rotation steps, each row followed by its count of steps:
The counts run from 0 to 285.
[148 121 144 133 109 128 122  85 141 124 113  78 112 128 135 179 112 156
 134 121 104 147  95 119 140 110 150 120 117  92 144 165  99 133 163 113
 181 144 147 149 172 133 105 176 127 109 175 129 164 165 103 119 146 117
 156 121  60 116 157 186 100  94  99 121 127 132] -> 109
[168  85 152 128 121 130 100 119 112  88 146  88 138 141 153 149 101 123
 121 104  93 139  79 136 131 111 154 106 121 133 118 140 123 156 184 138
 141 174 141 136 180 156 130 166 134  98 141 124 168 159 109 142 150 163
 117 102  73 107 145 168 120  71 118 149 109 150] -> 9
[145  84 130 159 112 143 114 103 124 110 121 106 140 156 138 180 104 166
 148 107 101 143  97 124 136 113 151  96 116 140 119 135  89 139 154 118
 162 152 161 124 172 138 128 161 143 110 164 132 169 163 114 120 156 141
 139  96  52  98 152 156 112  77  94 122 103 151] -> 161
[151  88 141 147 137 149 127 113 123 119 156  87 115 137 141 197 118 122
 121 104 105 139 114 146 159 106 170 116 129 121 131 142 107 166 157 115
 147 164 157 142 173 145 107 131 115  93 181 112 189 134 117 119 133 114
 122 105  91  94 143 183 103  75 101 127 113 160] -> 257
[165 104 162 132 137 156 139 113 109 111 128  79 106 115 132 182 107 137
 115 104 114 112 122 157 163  90 177 120 132 136 134 146 102 129 176 102
 174 158 150 163 150 144 102 133 144 120 177 124 159 153 117 112 130 120
 112 131  68 114 136 181  80  97  89 131 121 118] -> 21
[143  88 127 134 118 140 111  86 112 149 125  98 155 142 107 185 104 118
 132 124 113 152 119 148 134 122 143 102 112 144 132 139 103 135 176 103
 184 165 140 150 173 148 101 167 130  99 191  98 130 136  79 125 148 127
 141  92  73  89 153 140 106  82 115 130 113 141] -> 124
[141  72 148 158 135 158 130 116 117 134 136 101 138 133 156 169 111 154
 127 118 120 139  89 146 134  99 152 105 110 131 126 156 102 137 171  87
 167 165 139 136 179 139 128 172 141 127 157 109 148 158 103 119 166 133
 148  86  52  79 156 177 129 113 109 132 111 148] -> 267
[166  81 141 112 139 159 133 108 104 124 133  74 139 117 117 180 111 108
 145 102 116 138 119 156 112  97 166 125 136 145 113 146 107 159 178  97
 170 163 145 164 173 151 112 173 114 114 175 106 146 112  87 132 133 116
 135 112  65 102 122 177 114  91 121 131 147 133] -> 281
[160 132 141 162 138 155 135 101 122 129 118  89 127 142 123 194 113 149
 132 105 138 126 102 162 148 102 154  97 133 144 100 156  99 124 182 106
 171 163 142 142 175 135 115 164 121 103 186 136 140 168  94 106 155 121
 114 112  83 125 156 178 100 108  90 124 132 136] -> 143
[146 108 145 148 135 139 148 106 109 131 111  83 127 118 131 198 109 135
 136 104 135 123  94 151 152 104 147 111 115 128 128 158 106 122 183  84
 178 151 135 150 178 151 108 165 158 113 199 126 140 163  91 119 167 125
 136 106  75 120 152 180 109 111  98 125 121 124] -> 144
[140 127 148 156 139 131 133 103 125 143 130  92 137 150 133 178 121 143
 139 132 135 133  92 154 144 106 134  97 125 134 113 155  95 129 184 109
 184 161 136 143 186 130 116 176 102  99 189 109 136 160  87 114 167 131
 120 105  76 110 152 169 119 111 106 125 129 141] -> 88
[151  91 150 148 134 165 113 116 135 115 162  97 117 136 152 187 111 126
 122 114 104 140 115 130 154  95 156 112 120 110 123 140 103 170 151 126
 142 160 158 144 171 153 109 149 115  98 176 115 176 136 115  95 128 112
 109 105  90  82 142 183 105  71  90 139 115 159] -> 24
[145  84 143 168 124 150 120 122 115 124 129 101 147 149 147 166 113 150
 142 116 118 130  89 142 139  98 164 100 113 134 109 148 109 135 165  94
 163 164 142 129 177 142 130 164 137 131 163 121 156 160 108 128 174 145
 137  85  53  90 157 183 128 104 119 127 112 162] -> 34
[183 107 156 132 111 164 117  95 115 108 114  88 137 106 124 168 109 153
 144  93 109 132 101 135 130 102 165 105 123 131 128 156  92 129 160 116
 170 138 149 157 162 134 124 170 130 134 172 159 147 167  96 103 137 129
 127 128  62 144 148 182  96  85  85 133 128 122] -> 163
[166 110 158 144 140 150 142 105 100 114 118  80 121 113 122 185 110 131
 125  91 120 118 101 160 142 101 157 108 127 143 130 138  99 124 183  97
 172 151 142 155 158 151  97 140 158 112 190 135 144 166 105 117 145 121
 122 123  78 127 146 182  88 108 106 128 128 120] -> 199
[155  97 146 111 162 148 142 104 111 121 132  81 124 138 131 197 111 116
 134 107  97 126 121 164 131  95 152 101 137 158 115 123 105 155 191 123
 167 169 152 159 166 147 113 159 119  97 171  97 150 132  94 122 124 117
 116 121  60  82 121 152 108  89 116 121 135 128] -> 47
[164 103 150 138 121 172 115 100 103 119 126  92 133 137  99 173 111 149
 145 106 124 137 123 162 140  88 189 113 144 157 100 148 120 131 157  99
 171 162 144 141 142 136 117 138 131 122 179 136 151 143 115 138 143 123
 111 117  60 119 142 177  94  89 108 134 117 135] -> 71
[153  84 149 147 103 153  99 103 111 121 134 100 140 144 103 172 108 159
 140 106 116 150 117 149 153  93 193 120 132 137 115 161 125 139 141  93
 163 170 147 142 158 140 116 146 150 131 181 136 148 143 114 124 151 131
 119 104  59 113 144 182 104  79  91 132  95 131] -> 126
[147 100 136 133 145 146 124 106 137 115 152  89 116 129 149 202 122 135
 133 120  96 139 117 134 148  99 154 124 138 102 133 143  93 180 149 124
 152 153 161 146 179 145 123 165 109 110 173 107 185 138 103 102 140 119
 130 108  79  87 131 183 119  72  97 132 129 145] -> 79
[155  88 147 147 107 143 116 109 105 133 136  83 125 118 126 168  93 122
 119 104 128 132  86 124 140 127 149 124  96 101 135 155 106 131 173  92
 167 150 138 140 174 174  99 164 160 107 187 117 152 164  92 134 160 121
 147 103  86 117 162 188 108  88 108 134 128 133] -> 145
[155  85 155 108 139 151 121 115  96 111 147  94 141 131 134 181 103 111
 125 115 106 116 112 177 142  91 166  99 124 163 117 142 127 148 168 102
 160 170 139 166 167 161 119 171 143 124 173 115 128 152  85  96 134 135
 105 109  66 106 107 145 119  76  88 143 129 119] -> 153
[167  62 149 117 122 158 116 115 110  96 150  90 128 114 129 174 110 108
 134  86 103 142 107 137 133 109 181 136 130 116 124 137 120 161 158 108
 152 162 153 149 169 167 114 160 141 112 160 115 173 123 104 138 138 129
 134 106  76 101 130 180 106  69 114 142 128 135] -> 44
[170  93 151 151 117 165 100 114 123 115 154 111 131 131 152 161  95 142
 107 118  95 131 102 132 153 112 150  89  99 129 129 139  94 135 159 143
 142 158 135 147 168 152 104 160 127 104 160 116 155 170  96  92 130 141
 106  95  80  96 152 165 105  60  90 147 110 146] -> 238
[170  96 146 114 155 159 129 114  96 106 135  85 141 134 126 179 117 113
 133  93 102 124 109 176 122  96 158  98 137 176 104 122 102 157 191 119
 168 161 151 151 163 160 122 154 120 106 166 103 148 133  90 121 132 127
 105 114  73 100 125 155 108  82 119 134 137 128] -> 280
[151  94 148 151 113 149 115 100 138 123 133  84 103 135 135 167  98 158
 117 117 108 152 105 117 150  99 166 120 122  91 135 173 108 139 156 106
 172 158 142 132 162 131 107 162 139 111 164 126 153 164 113 122 144 117
 146 117  60  94 158 201 113  95  96 131 119 141] -> 54
[138  85 150 156 125 161 122  97 114 154 140  97 139 122 124 182 107 138
 128 122 121 149 125 146 141 111 162 117 108 131 144 155 100 148 149 101
 170 165 142 158 168 137 106 159 132 132 198 100 140 140  87  94 147 121
 138  94  75 106 141 174 110  95  93 132 111 144] -> 180
[166  81 150 117 115 132  99 110 118  94 154  80 135 147 125 154 101 108
 135 100 106 154  99 141 131  96 176 124 137 116 111 156 132 164 177 124
 144 175 142 136 172 160 124 161 115  99 152 122 173 141 117 147 141 146
 116 121  86 116 140 186 113  63 120 145 119 148] -> 278
[166  94 136 153 110 173 107  88 120 120 143  98 122 138 105 181 104 134
 121  98 105 140 106 122 142 117 163 105 118 128 119 133  90 148 163 117
 164 152 145 127 159 154 109 142 128  83 182 119 170 141 116 129 137 102
 129 109  88  95 164 177  83  70 107 130 114 158] -> 19
[185 106 153 112 126 152 119  90 104 112 124  81 111  99 126 173  97 116
 113 100 103 120 106 133 142 116 160 121 111 132 147 137 102 123 183 119
 176 158 141 166 151 159  83 143 140 103 174 120 153 145 105 114 118 121
 125 134  80 125 148 173  78  83 107 135 132 120] -> 255
[144  73 156 121 104 124 113 119 117  97 138  89 124 129 156 171 101 127
 132 110  86 148 102 132 153  97 159 118 118 109 149 158 128 149 157 124
 146 164 157 149 168 142 123 154 151 132 165 130 168 159 105 112 149 159
 135  99  62 113 125 170 126  69  89 142 100 136] -> 186
[130  83 132 112 109 129 101  92 125 125 143  89 140 155 128 167  85 121
 127 118 100 176 113 138 123  97 154 113 120 120 130 164 135 174 163 115
 159 178 143 147 180 147 114 189 117 107 169 109 143 147  94 114 133 134
 137 110  70 109 129 162 125  64 106 138 125 134] -> 155
[162 120 159 139 113 137 116  88 105 135 134  84 139 136 127 169 115 136
 137 117 113 139 103 149 128 112 148 107 131 133 134 156 100 125 189 135
 169 175 127 157 169 131 104 157  91 110 186 116 155 156  93 122 162 152
 121 111  78 126 171 170  96 103 115 133 121 156] -> 37
[150  86 142 111 116 151 115  90 129 123 121  83 130 135 119 171  88 138
 145 114 106 161 108 130 116  97 163 129 132 116 124 165 108 154 163 104
 182 153 147 141 166 132 111 189 123 118 164 114 139 140  98 129 135 111
 157 117  46  97 133 174 117  77 111 128 132 131] -> 104
[157  85 153 136 134 149 129 130 114 101 144  88 108 128 142 175 111 129
 116  93 106 125 105 153 162  97 173 116 130 128 112 136 118 163 148 107
 150 161 153 137 158 167 111 128 155 110 168 125 177 143 118 116 129 123
 105 117  74  81 129 180 104  74  93 137 106 137] -> 258
[171 103 133 155 131 176 115 100 111 117 131  89 148 139 105 169 105 145
 137  89 126 136 111 158 114 106 163  97 138 163  93 130  95 149 175 116
 163 160 142 133 159 132 130 154 111  92 172 126 150 144 104 124 133 120
 109 109  75 112 154 174  91  75 122 129 127 155] -> 15
